In the data rows, the value 50 means zero.
Here are some points:
(55, 50, 37, 69, 38, 43, 44, 49, 39, 54, 45, 30, 52, 46, 28, 35, 52, 39, 61)
(80, 47, 62, 63, 61, 42, 61, 53, 35, 47, 50, 68, 55, 39, 49, 69, 62, 32, 61)
(36, 42, 62, 79, 36, 43, 46, 57, 43, 49, 43, 60, 52, 39, 36, 63, 45, 55, 59)
(58, 43, 38, 17, 48, 51, 47, 50, 57, 24, 35, 54, 45, 65, 51, 55, 47, 37, 41)
(67, 80, 58, 72, 51, 47, 54, 53, 50, 59, 46, 68, 51, 64, 43, 69, 72, 83, 58)
(66, 50, 45, 64, 35, 40, 45, 54, 28, 71, 48, 62, 60, 32, 27, 56, 50, 45, 47)
(64, 39, 50, 51, 9, 41, 57, 52, 36, 57, 46, 56, 50, 41, 34, 58, 32, 55, 43)
(60, 60, 34, 60, 33, 42, 27, 50, 33, 88, 49, 45, 21, 52, 59, 41, 36, 35, 53)
(78, 52, 68, 78, 36, 51, 61, 52, 34, 45, 48, 63, 59, 39, 69, 64, 49, 39, 54)
(27, 36, 53, 18, 63, 66, 71, 55, 74, 24, 64, 69, 74, 23, 61, 63, 74, 56, 60)
(51, 69, 45, 68, 51, 47, 44, 48, 46, 64, 49, 35, 51, 36, 49, 38, 54, 46, 53)
(43, 41, 45, 59, 52, 52, 71, 51, 32, 57, 47, 39, 60, 40, 58, 52, 52, 55, 52)
(19, 52, 68, 83, 34, 39, 52, 55, 46, 61, 49, 74, 55, 52, 31, 76, 52, 48, 84)
(74, 54, 47, 19, 52, 70, 78, 48, 67, 27, 61, 63, 68, 38, 71, 60, 52, 32, 47)
(75, 71, 58, 57, 51, 50, 59, 51, 24, 60, 58, 81, 57, 55, 44, 78, 73, 76, 33)
(53, 60, 54, 80, 39, 44, 37, 45, 67, 73, 48, 43, 44, 53, 44, 31, 59, 44, 47)
(43, 46, 39, 27, 48, 59, 65, 46, 59, 17, 50, 36, 54, 35, 37, 41, 57, 60, 44)
(51, 74, 35, 93, 66, 48, 39, 50, 65, 82, 50, 49, 47, 35, 44, 13, 33, 54, 44)
Then 10 other points, each followed by its number:
(49, 43, 47, 60, 71, 43, 50, 50, 21, 42, 51, 39, 53, 25, 55, 51, 45, 48, 54) 0
(49, 57, 30, 82, 39, 47, 42, 51, 47, 34, 42, 30, 54, 45, 59, 29, 55, 46, 46) 1
(58, 42, 51, 52, 53, 48, 69, 52, 34, 65, 51, 42, 51, 59, 54, 44, 47, 44, 52) 2
(47, 46, 55, 73, 35, 45, 34, 47, 24, 59, 52, 60, 50, 41, 55, 57, 48, 58, 39) 3
(32, 36, 46, 32, 63, 53, 47, 48, 66, 40, 53, 56, 43, 41, 37, 46, 68, 42, 44) 4
(51, 33, 60, 56, 45, 50, 40, 51, 65, 67, 40, 45, 30, 39, 71, 55, 47, 36, 35) 5
(51, 60, 46, 21, 41, 53, 56, 48, 51, 25, 69, 32, 45, 41, 37, 34, 69, 45, 45) 6
(42, 28, 47, 22, 35, 68, 71, 55, 69, 22, 37, 39, 72, 61, 73, 45, 45, 41, 37) 7
(46, 40, 55, 54, 94, 45, 50, 49, 30, 32, 52, 20, 51, 80, 25, 49, 94, 99, 46) 8
(55, 73, 46, 97, 55, 40, 58, 50, 73, 55, 52, 33, 54, 65, 42, 15, 53, 71, 59) 9
Which two of these numbered points are nearest to each point below, looking only along the 2 directions in which the first points spread most? Their numbers follow each, nearest first.
(56, 57, 57, 62, 48, 42, 54, 52, 49, 61, 45, 39, 61, 39, 42, 45, 56, 48, 40) > 2 0
(41, 35, 62, 22, 71, 55, 45, 57, 66, 24, 48, 38, 52, 31, 37, 48, 72, 40, 32) > 7 6
(54, 66, 41, 81, 32, 46, 27, 47, 42, 74, 52, 53, 41, 46, 76, 30, 46, 43, 47) > 9 1
(57, 47, 50, 51, 59, 45, 27, 51, 39, 91, 51, 52, 29, 68, 76, 44, 18, 50, 44) > 9 1
(64, 47, 42, 27, 63, 46, 39, 54, 58, 28, 43, 52, 47, 77, 51, 47, 29, 52, 50) > 4 6
(46, 68, 43, 91, 61, 41, 70, 52, 62, 83, 50, 33, 62, 51, 66, 30, 54, 45, 60) > 9 1
(61, 42, 46, 24, 51, 71, 36, 51, 68, 18, 46, 53, 43, 77, 66, 40, 33, 28, 45) > 6 4
(64, 36, 45, 48, 41, 46, 42, 53, 40, 52, 61, 38, 45, 42, 45, 59, 55, 51, 42) > 0 2
(66, 47, 51, 62, 36, 44, 41, 54, 37, 38, 47, 46, 50, 52, 36, 64, 36, 56, 35) > 2 0
(23, 81, 70, 75, 34, 47, 58, 49, 44, 88, 45, 70, 78, 41, 50, 77, 54, 25, 83) > 3 8
(76, 33, 68, 20, 58, 46, 79, 49, 71, 29, 71, 76, 75, 43, 70, 76, 79, 68, 40) > 7 8
(44, 49, 39, 24, 49, 60, 79, 50, 53, 29, 52, 33, 61, 36, 62, 42, 53, 58, 60) > 7 6
(31, 70, 52, 87, 54, 43, 42, 47, 55, 61, 47, 67, 50, 68, 53, 75, 65, 68, 80) > 3 8
(58, 64, 50, 18, 61, 50, 60, 51, 47, 28, 56, 37, 53, 39, 44, 27, 66, 40, 33) > 6 4
(60, 49, 36, 49, 53, 44, 41, 49, 43, 52, 49, 40, 40, 65, 45, 33, 27, 47, 54) > 1 5
(62, 42, 60, 39, 42, 46, 45, 46, 50, 51, 45, 39, 46, 46, 24, 52, 47, 51, 48) > 0 2
(61, 41, 51, 40, 46, 50, 39, 56, 62, 67, 49, 58, 34, 50, 54, 37, 39, 53, 51) > 5 1
(49, 49, 53, 60, 51, 47, 58, 60, 40, 60, 43, 63, 52, 59, 31, 36, 65, 47, 58) > 2 3
(71, 76, 68, 43, 27, 40, 61, 54, 41, 58, 54, 65, 60, 49, 53, 65, 60, 39, 36) > 8 3
(70, 61, 49, 46, 41, 44, 53, 53, 42, 67, 47, 51, 33, 49, 33, 63, 40, 40, 45) > 2 3
(69, 40, 41, 61, 71, 43, 76, 49, 45, 56, 49, 46, 59, 69, 63, 52, 39, 35, 47) > 0 2
(54, 23, 68, 30, 43, 38, 55, 52, 81, 31, 38, 52, 45, 68, 72, 47, 43, 53, 44) > 4 6
(69, 36, 55, 21, 54, 55, 53, 50, 70, 25, 68, 61, 36, 69, 42, 59, 42, 42, 48) > 4 6
(47, 34, 36, 23, 55, 71, 30, 45, 58, 28, 38, 42, 52, 43, 64, 45, 56, 49, 50) > 6 4
(60, 30, 60, 57, 60, 43, 46, 48, 38, 60, 46, 38, 46, 32, 38, 52, 52, 45, 56) > 2 0
(47, 57, 39, 84, 64, 43, 49, 40, 46, 51, 55, 38, 40, 39, 30, 24, 47, 50, 71) > 9 1
